In the data rows, 128 means zero.
Here is a table of points, one per row:
[107 124 104  85  95 125 103 112 122 162 128 197 146 104 132 133 149 121 121 111 151 120 144 127 103 185 131 100 166 136 106 132 148 152 161 122 151 149 143 140 137 135 136 125 101 148 118 190  89 159 144 125 135  86 109 111 128 137  84 167 146 130  96 132]
[114 142 108 143 131 101 118 124 115 135 142 124 118 145 179 116 133 113 133 152 101 137 131 155  90 138 110 146 119 104  72 111 175 122  81 106 161 139 144  92 131 140 114 102 125 117 137 158 134 110 156 145 134 118 155 150  98 132 133 180 114 100 137 126]
[149 104 137 127 145 119 136 135 115 132 164 104  74 119 122  80 136 103 136 126 146  94 125 123 128 133 124 124 128 135  97  95 122 147 155 148 154  64 108 105 127 142 118 134 124 156 149 114 151 104 102 141 151  85 143  67 128 144 152 119 140 169 153 133]
[134 200 130 117 153 145 148 207 127 105  77  93 144 125  92 147 138  86 134 133 120 128 127 135 120 144 146 128 130 164 115 131 152 152 140 175 122 116 155 120  97 144 120  97 121 132 109 143 146 147 112 112 142 148 109 139 104 126 165 145 126 151 130 131]
[176 136 150 116 126 113 116 143 105 107 136 147 132 121 124  96 129 127 133 105 103 123 140 109 146 117 126  64 114 104 151  60 171 102 159 107  80 168 129 115  90 124 131 150 145 133 112 129 103  84 103 101 103 113 138 155 139  83 110 129  95 107 138 114]
[126 106 139 118 129  89 123  75 167  97 126 121 164 136 136 144 123 117 124 126  94  91 122 146 133 190 109 113 113 157 175 120  67 103 143 121 108 143 132 131 112 160 119 102 146 104 134 121 140 128 125  84 138 146 133 123 131 137 169 152 139 153 177 113]
[177 164 119 146 111 119 104 116 138 121 137 114 132 153 123 118 171 128 120 117  93 144 142 111 123 153 140 110 118 105 130 139 112 162 157 120 123  68  93 131 129 119 123 136 124 144 126 121 111 149 115  97 123 151 157 113 129 188 145 104 118  91 142 128]
[119 166 134 154  91 151 159 143  89 107 134 135 133 118 101 161 109 128 143 135 106 137 122 153 116 110 153 134  89  75 167 102  74 140 128 144 133 135 102 122 167  83 133 127 129 132 167 119 140 121 133 145 154 100 119  95 151 114 125  99  69 148 159  76]
[127 141 164 125 133 139 174  88 123 127 114 103 145 121 148 125 138 128 127 150 149 152 138 129 154 141 103 122 135 146  84  91 103 147 121 129 102 139 112 168 149 118 138 118 116 177 116 135 118 141 105 156 131 122  97 166 103 142 136 137 122 102 157 164]
[129 134 145 149  93 152 107 148 167 147 124  99 150 141 147 142 118 163 157  96 155 139 146 135 100 118 134 130 109  96 136 110 121  80 149 146 193 204 115 122 119 124 132 163 103 156 117 122 106 124 117 121  97 133 148  75 139 124 138 134 149 132 154 154]
[143  82  77  67 150 120 167 146 162 137 132 122 126 145 152 167 167  98 111 172 122 131 151 138  91 123 133 132  94 133 127 105 105 121  90 126 155  87 117 170  94  93 148 155 131  98 117 127  71  83 115 118 139 130 138 167 157 104 129 133 139 132  63  96]
[ 82 151 179 141  88 141 140  93 163 139 125 115 131 167 113 121 117 102 117 103 149 162 142 134 126 116 164 113 145 136 130 127 143 104 116 156 125 103 142  69 186 134  81 114 155 158 132 114  82 104 128 141 114 115 158 150 146 137 122  95 154 145 131  93]
[142 127 153 173 138 133 141  90 141  99 107 132  65  77 144 142 125 128 115 103  95 124 144 112 127 136 122 119 136 129 153 104 125  99 118 160 136 145 113  96 112  56 143 119  90 127 141 148 117 120 173 120 127 126 110 125 176 159 140 131 167  95 104 142]
[137 144 101 123 120 131  57 112 128  89 119 120 111 118 131 146 136 161 126 139 142 178 131 158 158 112  85 162 156 139 107 135 114 140 145 118 134 119 174 106 135 113 141 116 107 130 126 129 125 109  78 128 126 111  85 122 133 161 165  92  96 150 146  83]
[ 97 104 140 158 118 127 131 111  83 146 141 141 119 133 165 157 151 125 119 179 115 100  73 137 102 126 144 118 107 126 144 146 136 151 123 148 113 140 148 125 107 162 127 148 104 121 111 100 122 147  82 124 107  95 154 120 149 151 147  79 149 108 140 132]
[181 149 116 117 140 148 126 106 142 105 131 146 140 108 156 149  96 131  90 119 120 112  65  99 133 132 145 156 152 149  77 131 132 103 146 136 139 143  97 150 174 136 123 131 120 121  99 131 166 109 127 143 133 135 158 148 154 109 128  91  93 139 134 129]
[144 118 172  91 155 128 110 120 138 163 110 137  82 163 131 149 105 102 116  90 123 120 147 127 132 116 111 164  99  93 111  92 128 153 157 137 103 152 140 177 153 155 134 174 122 112 154 159 140 132 166 121  79 130 120 122 138 106 120 133 165 108 120  99]
[111  85 129  98  95 104 151 143 155 126 128 137 161 122 116 136 123 143 104 124  88 118  90 127 148  99 101 126 115 137 126 143 124 145 122 180 154  88 144  86 113 132 153 122 121 149  83  88 167 146 140 112 130 140 123 127 116 133  72 128 120  94  96 126]
[168 151 136 135 113 117 178 147 156 141 123 120 119 108 152 129 141 155 153 149 123 138  93  99 148 103 185 162 132 122 148 121  99 143 142  77 112 139 172 103 120 157 142 108 126 139 111 131 103 107 154 106 154 139 107  96 124 105 100 142 147 124 115 115]
[165 115 107  95 128 133 119 140 116 129 138 149 137 142 122 121 133 158  92 144 165  79 137 124 147 117 155 128 130 160 165 127 129 137 119 184 135 145 170 127 170 108 112 107 117 119 191 144 118 123 151 143 115 146 133 131 115 139 137 143 123  84 149 171]
[108 123 121 130 131 110 133 166 144 144 111 147  95 116 153  98 126 159 112 119 100 120 134 151 135 120 121 119 109 110 138 158 120 119 102 126 137 126  98 185 129 151  91  87 144 155 126 142 122 180  90  70 145 123 117 131 167  66 137 127 134 125  89 119]
[117  96 114 166 125 102 143 105 126 155 116 165 145 115 110 143 151 156 144 105 157 118 153 135 116 119 163 168 150 104 108 113 143 129 113 131 119  95 143 138  83 104 121 125 177 140 138 155 185 128 128  87 118 146 131 141  94 143 122  81 142 140 151 145]
[ 85 102 153 165 156 150  99 135 152  94 149 125 115 121 126 111 100 130 143 146  90 162 105 123 107 125 166 171 172 145 162 129 137 152 162 126 136 110 119 161 115 139 135 146 144 150 156 123  91 132 116 154 115 126 121 137  86 105 117 143 109 106 159 128]
[174 123 132 157 134 121 100 110 125 113 122 134 144 130 117 125 108 110 162 166 157 101 163 141 147 145 163 136 105 141 144 130 121 116 101  94 154  87 128 111 131 135 124 154 108 120  88 114 173 172 104 152 142 118  84 156 164 110 110 138 119 123 105 147]
[116  78 122 126 136 135 100 150 155 136 123 154 130 144  90 134 163 101 118 143 146 166  86 144 198 146 144 114  74 113 117 131 129 136 134 107 129 170 104 113 114 118 145 113 148 164 118 135 137 111 173 156 134 133 127  97 132 106 168 122 113 122 102 169]
[129 131 101 114  98 118 123 164 149 108 124 157  94 121  96 142 104 111 134 150 157 128 146 138 109 152  66 139 136 110 153 107 166 121  92 116  81 136 129 154 126 147 131 124 140 132 128 131 107 135 131 159 182 165 150 120 143 137  96 114 188 120 148 147]
[105 140 147 125 142 131 159 102 130 123 112 147 102 149 145 114 144 115 147  88 100 111 140 148 131  93  96 147 103 151 141 181 177 129 160  95 143 132 152 164 134  77 109 162 142 140 125 135 111 102 104 143 156 119 142  93 154 161 121 159  79 149 134 160]
[132 126 105 125 155 148 125 111 115 122 152 102 174  93  93  61 140 117 175 114 132 130  82 121  95 135 102 151 115 187  88 139 155 128 121 134 141 149 141 126 199 124 183 142 166 117 139 111 116 152 158 110 133 139  94 132 132 109 163 109 130 117 113 120]
[ 99 140 110 112 130 140 122 164  87 101 151 154 154 160  85 104 118 161 104 111 103 142 113 113 140  95 135 131 149 182  69 105 111 116  99  87 123 144 134 126 104 135 103 131 107 111 145 109 167 162 115 159 139 161  94 128 127 154 150 124 162 117 124 118]
[171 128 161 107 183 150 103 136 123 177 126 140 117 129 121 113  75 134 135 139  77 160 139 164 129 152 151 120 139 108 117 134 110 103  98 135 117 157 137 133 133 115 145 139 165 126 125 109 128 121  92 114 155 122 136 120  99 180 118 138  88 156 112 132]
[ 77 168 149 146  87  68 114 105 116  95 112 121  74 149 134 136 106 123  99 125 142 124 134  82 128 143 144  81 119 126 135 131 123 111 102 126 166 147 135 153 123 108 126 139 126 119 112 122 130 127 174  94 129 123 152 109  61 119 107  98 118 119 129 144]
[ 90 137 130 133 109 156 102 129 109 136 125 146 110 126 181  82 165 124 130  97 153 103 126 130 155 119 121 134 142  86 151 107 143 114 118 142 134 119 113 142 125 165 168 154 133 102 126  99 138 131 128 134 148 159 125 176 126 147 132 150 122 163 105 124]
[128 104 117 111 132 120 107 111 119 111 107 137 146 134 143 141 106 164 178 169 139 146 131  72 116  86 120 105 108 123 120 126 116  98 152 154  81  91 108 138 143 131 126 120 137 119 133 139 143 138 156 137 119  92 168 134 113 171 138 179 136 141 103 116]
[131 161  63 138 123 163 126 107 117 169 118 103 162 115 132 123 124 140 115 111  83 133 146 116 149 140 129  83 118 142 156 158 118  98 123 139 120  99 165 153 103 158 127 123 130 144 116 123 135 144 144 191 118 125 134 121  89  52 121 125 169 125 147 127]
[ 96 150 143 102 161 155 116 160 129 139 135  73 125 182 126 137 168 133 125 138 141 105 113 127 108  95  96 112 157 126 157 148 100 123 128 101 139 125 104  83 145  96 143 125 161 132 116 199 155  97 147 123 128  85 103 162 138 127  74  90 160 143 158 127]
[120 118 122 142 147 137 144 143 137 131 149 123 149 107 163 148 107 142 100  94 173 198 113 100 130 146 138 121 101 102 165 135 177 148 115 114 126  83 135 136 137 103 107 136 139  81 113 105 149 128 129 106  91 125  87 109 129 112  98 180 162 137 170 124]
[132 137 119 117 160  93 129 155  89 115 113 126 145  98 143 117 119 143 141 121 164 137 158 191 123 136 127 141 158 177 109 160 112 201 120  84 104 128 133 104 138 119 153 120 106 133 146  79 153 134 103 161  96 160 197 161 135 113 101 136 137 154 107 130]
[138 130 165 131 143 108 153 132 105 143 165 113 159 103  55 137 124 112 111 164 169 133 117 152 119  65  95 112 158 116 160 135 120 130 123 109 173  90 104 129 113 180 163 131  98 148 145 154 133  72 124 108 133 147 147 125 166 126 156 156 119 132 102 123]
[101  96 128 151 119 131 132 127 133 182 106 118 139 103 113  88 166 105 145 178 111 119 122 104 131 160 108 152 135 157 120 156 137  90 130 115  98 147 115 144 124 120 105 107  73  77 140 135 167 115 117 131 105 161 124 106 118 126  86 115 102 145 111 115]
[123 118 106 146 119  79 120 133  94 139 120  95 132 112 105 134 120 110 112 100 148  81 130 111 119 134 143 156 152  84  87 183  95  93 142 135  87 131 128 121 133 103 105 126 124 135  99  79  68 122 147 152 127 112  90 140 128 140 152 156 114 123 153 118]
[129 121 120 100  95 187 135 126 122 135 154  99 112 117 110 163 110 138 108 133 118 110 175 111 137 137 107 140 113 120 127 127 156 147 143  95 117 151 117 110 120 155  87 127 127 137 150  95 115 142 166  81 124 119 142 164 123 128 144 119 114 161 130 164]
[151  90 103 150 149 132 176 131 131 111  87 123 136 168 125 149 106 148 150 111 137 110 102 146 150 139 113 100 156 122 128 123 153 127 126 129 138 121 110 126 109 178 123 103 136  69 139 157  74 162 123 145  96 140 124 117 116 124  91 102 123 140 111 129]
[123 144 137 131 119 136 138 100 141 112 189 147 115 146 150 127 117 110 146 106 148 139 166 106 109 111 135 122 146 129 131 163 103 171 127 170 104 177 103  96  99 108 113 123 148  76 130 129 157 149 110 153 141 137 124 121 105 115 181 113  93  84 103 120]
There is one direction along which these points spread out most. Take the direction at right angles to it along which they spread out most. Then take the direction at right angles to both along which they spread out most. Go by this last direction. For each point below, how far along it does it lie, from 0 to 99? The average is 50, and the first point in the table lies past the average. One standard deviation of the points above along it is 16.
[138 130 165 131 143 108 153 132 105 143 165 113 159 103  55 137 124 112 111 164 169 133 117 152 119  65  95 112 158 116 160 135 120 130 123 109 173  90 104 129 113 180 163 131  98 148 145 154 133  72 124 108 133 147 147 125 166 126 156 156 119 132 102 123] -> 0
[126 106 139 118 129  89 123  75 167  97 126 121 164 136 136 144 123 117 124 126  94  91 122 146 133 190 109 113 113 157 175 120  67 103 143 121 108 143 132 131 112 160 119 102 146 104 134 121 140 128 125  84 138 146 133 123 131 137 169 152 139 153 177 113] -> 57
[181 149 116 117 140 148 126 106 142 105 131 146 140 108 156 149  96 131  90 119 120 112  65  99 133 132 145 156 152 149  77 131 132 103 146 136 139 143  97 150 174 136 123 131 120 121  99 131 166 109 127 143 133 135 158 148 154 109 128  91  93 139 134 129] -> 56
[129 121 120 100  95 187 135 126 122 135 154  99 112 117 110 163 110 138 108 133 118 110 175 111 137 137 107 140 113 120 127 127 156 147 143  95 117 151 117 110 120 155  87 127 127 137 150  95 115 142 166  81 124 119 142 164 123 128 144 119 114 161 130 164] -> 55
[177 164 119 146 111 119 104 116 138 121 137 114 132 153 123 118 171 128 120 117  93 144 142 111 123 153 140 110 118 105 130 139 112 162 157 120 123  68  93 131 129 119 123 136 124 144 126 121 111 149 115  97 123 151 157 113 129 188 145 104 118  91 142 128] -> 48
[174 123 132 157 134 121 100 110 125 113 122 134 144 130 117 125 108 110 162 166 157 101 163 141 147 145 163 136 105 141 144 130 121 116 101  94 154  87 128 111 131 135 124 154 108 120  88 114 173 172 104 152 142 118  84 156 164 110 110 138 119 123 105 147] -> 45
[117  96 114 166 125 102 143 105 126 155 116 165 145 115 110 143 151 156 144 105 157 118 153 135 116 119 163 168 150 104 108 113 143 129 113 131 119  95 143 138  83 104 121 125 177 140 138 155 185 128 128  87 118 146 131 141  94 143 122  81 142 140 151 145] -> 59
[ 82 151 179 141  88 141 140  93 163 139 125 115 131 167 113 121 117 102 117 103 149 162 142 134 126 116 164 113 145 136 130 127 143 104 116 156 125 103 142  69 186 134  81 114 155 158 132 114  82 104 128 141 114 115 158 150 146 137 122  95 154 145 131  93] -> 49
[132 126 105 125 155 148 125 111 115 122 152 102 174  93  93  61 140 117 175 114 132 130  82 121  95 135 102 151 115 187  88 139 155 128 121 134 141 149 141 126 199 124 183 142 166 117 139 111 116 152 158 110 133 139  94 132 132 109 163 109 130 117 113 120] -> 59
[171 128 161 107 183 150 103 136 123 177 126 140 117 129 121 113  75 134 135 139  77 160 139 164 129 152 151 120 139 108 117 134 110 103  98 135 117 157 137 133 133 115 145 139 165 126 125 109 128 121  92 114 155 122 136 120  99 180 118 138  88 156 112 132] -> 44
[131 161  63 138 123 163 126 107 117 169 118 103 162 115 132 123 124 140 115 111  83 133 146 116 149 140 129  83 118 142 156 158 118  98 123 139 120  99 165 153 103 158 127 123 130 144 116 123 135 144 144 191 118 125 134 121  89  52 121 125 169 125 147 127] -> 81
[123 144 137 131 119 136 138 100 141 112 189 147 115 146 150 127 117 110 146 106 148 139 166 106 109 111 135 122 146 129 131 163 103 171 127 170 104 177 103  96  99 108 113 123 148  76 130 129 157 149 110 153 141 137 124 121 105 115 181 113  93  84 103 120] -> 68
[143  82  77  67 150 120 167 146 162 137 132 122 126 145 152 167 167  98 111 172 122 131 151 138  91 123 133 132  94 133 127 105 105 121  90 126 155  87 117 170  94  93 148 155 131  98 117 127  71  83 115 118 139 130 138 167 157 104 129 133 139 132  63  96] -> 6
[151  90 103 150 149 132 176 131 131 111  87 123 136 168 125 149 106 148 150 111 137 110 102 146 150 139 113 100 156 122 128 123 153 127 126 129 138 121 110 126 109 178 123 103 136  69 139 157  74 162 123 145  96 140 124 117 116 124  91 102 123 140 111 129] -> 57
[111  85 129  98  95 104 151 143 155 126 128 137 161 122 116 136 123 143 104 124  88 118  90 127 148  99 101 126 115 137 126 143 124 145 122 180 154  88 144  86 113 132 153 122 121 149  83  88 167 146 140 112 130 140 123 127 116 133  72 128 120  94  96 126] -> 47
